(in the rows, 128 means zero)
One turn sends every row of this set to another row. A few are shown first. Where does it send the rows asked after them?
Nal: [138  97 119 110 145 143 109 109 128 143 104  81 121 130 112 112 117 109
 136 119 165 170 137]
kap: [134 116 141 108 110 126 139  99 124 115 105 140 132 140  88 118  76 141
 137 127 146 138 128]
leg: [133 119 151 117 154 122 111 114 126 104  96 109 126 134 128 128 121  92
 137 143 125 112 170]
Vatal: [111 139 136  85 135 125 141  96 115 107 113 135 141 131  99 132 104 136
 140 141 137 138 118]
lado: [159  97 143 114 112 140 107 104 135 145 115 114 101 121 103 113 126 103
 126 107 157 127 156]
tud: [144 116 153 129 153 119 116 125 123 107 113 118 123 130 135 147 108  74
 142 135 126 123 155]
dediz: [152 106 149 132 142 127 110 120 131 104 102 110 126 139 121 130 101  91
 134 130 125 118 171]
vumu: [148 113 130 117 132 130 104 128 137 132 124 111 117 107 115 161 142  91
 133 100 156 132 126]
vizot: [134 116 126  81 149 152 108 103 127 127 127  98 114 122 114 127 151 109
 135 120 151 124 147]
Zuna: [107 125 124 118 140 135 113 104 130 148 111  82 125 130 110 111 134 103
 138 127 163 168 148]
fafut: [127 121 156 140 144 128 124 127 123 102 114 117 122 146 129 127 114  79
 137 135 139 112 164]
bop: [125 111 142 129 151 128 110 128 128 111  98 115 116 146 128 140 108  88
 157 142 134 109 167]
Losum: [120 138 140 104 124 140 145 105 122 123 129 134 163 150 117 117 122 134
 129 137 161 118 120]
Mov: [133 140 136  94 125 117 124 101 130 133 112 135 169 121 119 147 125 133
 131 137 140 129 113]
sep: [131 126 138 103 128 111 135 112 120 113 106 144 139 120 101 156  92 127
 144 127 143 143 102]
Rol: [120 122 138 117 113 159 114 126 127 134 134 114 104 137 114 120 144  76
 114 117 147 123 130]
Zile: [136 107 127 109 106 137 120 108 133 153 101 143 142 151 110 134  87 138
 155 139 152 121 124]
damiz: [123 113 127 140 130 134 116 129 130 137 112  89 129 131 112 120 128  90
 121 109 170 169 121]
dum: [142 118 135 119  99 147 132 112 131 131 126 136 157 157 107 117  91 127
 120 128 138 128 119]
nok: [105 114 120 122 135 145 109 124 125 155 109  93 113 136 118 124 123  83
 139 131 156 170 121]
rapo: [114 119 119 121 120 145 102 115 143 152 130 109 102 130 101 146 130  98
 159 118 154 128 162]
tido: [110 136 145 111 110 129 146 112 117 106 113 143 138 142  95 121  97 121
 121 131 141 134 107]
Mon: [139 109 138 120 136 122 112 110 125 151 101  95 120 111 120 117 128  91
 125 119 165 175 125]
Dazog: [130 131 132 109 119 123 129 108 129 154 128 146 149 132 121 161  95 120
 161 139 145 137 115]
mav: [106 127 126 113 114 126 132 112 128 123 109 143 130 142  90 148  79 131
 158 134 140 138 122]

Vatal moves to tido
fafut moves to dediz
Now find these:
Mov moves to Losum
Zuna moves to damiz
vizot moves to Rol

One turn sends every row of this set to another row. A few are shown first. Where does it send the rows asked after them?
vugi: [151 167 145 113 131 133 112 126 134 173 104 162 165 163 108 141 127]
gebuf: [132 131 160 118 143 164 101 119 135 126  86 135 114 174 121 107 156]
bup: [142 130 120 122 107 135 125 142 160 133 113 168 116 166 140 119 168]
Pesuv: [147 122 122 121 154 169  96 124 112 137 131 144 121 160 110 121 147]
fiz: [160 160 123 113 145 150 123 128 153 156 104 145 155 165 133 150 118]
Fip: [155 164 108 122 140 143 130 122 139 165 101 163 152 148 127 147 127]
lasur: [154 172 149  97 135 138 112 131 136 158  93 158 161 163 118 140 129]
pebu: [144 119 117 135 108 134 122 141 156 146 123 175 125 171 126 122 164]
Lesub: [152 124 125 110 115 146 117 153 153 126 107 175 124 173 133 118 166]
pemek: [144 181 146 102 128 130 121 123 144 158  95 148 152 156 129 140 132]
runuk: [160 160 112 116 145 149 125 128 134 162  99 168 157 152 122 147 126]
masaz: [117 131 135 130 131 152 112  99 157 148  97 134 104 163 124 118 175]
Mefu: [127 151 165 126 147 146 105 134 109 126 121 163 135 179 138 112 152]
limaf: [112 153 149 107 116 148 104 133 151 136  92 147 146 155 124 131 184]
bele: [138 116 158 135 147 166  94 117 127 144  98 147 127 180  99 109 152]
fazod: [138 110 144 120 148 172  94 117 138 148  93 154 126 177  99 117 169]
mut: [115 131 127 107 122 143 118 108 142 175 104 193 118 170 134 124 146]
Bez: [125 121 149 154 134 149 106 103 136 158 110 138 118 173 105 112 153]
vubiz: [126 113 134 143 136 155 104 102 146 165 109 149 119 171 101 121 170]
zilif: [160 158 121 120 144 149 124 125 153 160 109 145 157 165 130 151 117]
Dak: [124 131 135  88 130 154 112 119 137 160  92 197 121 174 136 121 146]
miv: [122 125 131 102 127 150 112 115 135 173 102 201 127 176 126 123 144]
Nep: [133 140 116 123 143 156 110 113 126 132 130 128 103 150 132 121 153]
mimu: [144 174 141 119 125 124 121 117 143 174 106 152 156 156 119 143 129]
tigur: [126 144 160 141 146 143 105 131 106 140 131 168 139 179 128 114 149]
durit: [159 166 114 108 145 150 126 130 136 153  92 164 153 150 129 146 127]
nivid: [123 138 152 106 125 157  93 140 140 142  94 160 160 163 106 131 180]
gik: [137 128 114 137 145 157 104 113 120 147 141 138 114 154 116 124 148]
Gemok: [119 138 151 138 132 148 113 103 145 139  97 126 105 166 127 109 158]
rom: [142 136 123 108 153 169 102 124 119 122 121 135 110 155 127 118 152]
bonid: [154 113 123 124 116 145 114 151 148 140 116 182 131 176 119 120 163]
Gurak: [117 150 157 148 138 134 112 122 114 143 135 160 131 174 137 116 151]
safet: [131 127 144 106 143 168 102 115 149 132  83 141 111 170 122 115 174]
Pigos: [158 161 122 118 143 147 124 126 155 157 106 144 154 164 133 151 118]
bagov: [118 133 144 130 119 147  96 130 142 162 109 160 161 162  97 135 179]
Mimo: [118 158 159 133 139 137 113 125 116 128 125 154 126 173 148 113 153]
fitaz: [161 158 123 116 146 150 121 129 152 157 107 146 157 166 129 151 117]
Ful: [106 147 141 130 109 137 106 121 153 157 108 147 148 154 116 134 183]
remaz: [115 137 131  93 122 146 118 112 143 162  95 190 114 169 144 123 148]
Nes: [153 170 109 114 141 144 131 124 141 157  96 160 148 147 134 147 129]

Bez moves to Gemok
zilif moves to Pigos
nivid moves to bagov
Now find these:
vubiz moves to masaz
Dak moves to miv
rom moves to Pesuv
durit moves to runuk
tigur moves to Gurak
lasur moves to vugi
bonid moves to pebu

One turn sends every row of this set to another row. A few are shown first. Where does it send the rows asked after them?
sedog: [100 108 111 123 124 127 156 108 151 153  95  98  98]
begik: [104 120 106 136 145 126 130 107 163 151 153 109 102]
Rop: [109 105 140 146 152 150 137 119 149 153 138 146 122]
setuf: [153 120  92 145 155 132 175 121 142 158 124 124 120]
lotil: [118  92 110 130 139 136 148 112 141 138  87  96 106]
Vin: [160 117 109 130 137 119 178 116 136 148 117 123 127]
tikal: [149 123 126 137 147 149 152 120 123 164 122 155 122]
vokun: [115 102 148 121 130 150 153 129 140 152  97  99 117]
tumu: [139 125 111 124 136 109 152 124 171 159 140  91 112]
gam: [107 139 138 123 116 135 123 127 149 172 106 109 107]
kez: [143 132 117 133 128 135 111 137 131 156  92 114 109]
Kefen: [107 110 126 147 165 151 151 113 153 154 144 130 131]
gomok: [114 114 116 127 143 139 124  97 136 161  84 129 108]
likud: [140 132 124 154 148 148 156 140 136 161 133 145 132]
Zepob: [119 129 137 131 112 137 129 148 144 152 107  95 109]
Vak: [137 132 111 135 143 121 170 130 163 158 144  93 126]
pepad: [112 118 119 136 154 125 117 111 171 156 149 113 111]
zefi: [116 116 143 127 116 131 156 123 137 148  85 120 126]
lunu: [147 115 124 148 139 145 159 135 131 157 120 155 119]
fos: [122 134 103 144 160 128 127 117 164 161 152 110 119]
biz: [105 116 140 136 146 155 141 116 143 163 148 139 115]
Rof: [120 109 101 132 145 144 115 115 136 157  94 110  92]
Pobut: [140 133 104 132 126 104 152 124 160 145 141  96 116]
gozof: [161 114 100 134 137 121 177 127 145 158 118 119 110]
neta: [131 136 102 137 115 118 130 126 137 153  88 119 104]

setuf moves to Vak
sedog moves to gam
Now find these:
kez moves to lotil
Vin moves to Pobut
pepad moves to Rop

One turn sends every row of this set to another row. A few are shown first. Where does it send the rows asked after them?
Zufuf: [106 130 135 120 158 144 141 140 119 169 124 151]
Rim: [111 134 111 135 146 136 108 101 107 157 121 150]
Razov: [107 145 117 108 166 120 119 117 112 153 140 129]
Niru: [127 132 122 115 181 119 134 123 126 143 113 148]
Zukeg: [141 128 139 121 104 135 109 143 132 154 104 136]
Buvo: [128 153 108 124 160 124 114 119 135 167 116 139]
Sizi: [100 147 139 127 156 135 112 135 152 138 132 148]
Gul: [118 132 142 150 130 153 122 116 133 152 146 156]
Nuvu: [130 124 127  93 111 144 127 130 137 126 132 114]
fuf: [114 126 129 111 140 105 106 136 144 159 138 120]
Did: [106 129 142 102 111 125 114 110 117 151 132 131]
neve: [118 110 133 120 125 121 113 115 139 147 108 102]
Kodi: [158 133 130 134 139 116 136 153 130 147 105 142]
Perer: [124 118 124 133 139 131  98 165 144 144 123 124]
sasa: [103 124 143 123 124 148 118 142 145 118 137 122]
zugan: [126 130 129  93 108 145 132 126 133 130 131 117]
kugir: [160 122 123 129 152 124 145 137 103 131 131 137]
kufiz: [132 109 111 137 122 136 152 151 122 125 129 120]
Povod: [146 132 139 147 141 135 140 160 118 128 135 126]
Bef: [161 114 121 131 150 127 147 135 109 133 134 134]
Div: [130 124 112 167 142 139 122 124 108 130 119 140]
mel: [127 125 116 135 123 113 140 133 117 107 123 158]
dapi: [107 147 118 111 160 127 120 112 114 158 143 128]
tokuv: [136 155 125 134 137 133 115 125 118 125  89 146]
Guvu: [127 122 142 141 162 148 151 115 118 141 135 145]
tul: [132 132 106 112 110 136 129 135 106 121 101 136]
sut: [122 123 132 108 110 153  99 115 124 123 131 136]

Povod moves to sut
Nuvu moves to dapi
Gul moves to tokuv
Now find these:
Bef moves to zugan
kufiz moves to Did
Zufuf moves to mel
Kodi moves to sasa
Guvu moves to tul
Div moves to Zukeg

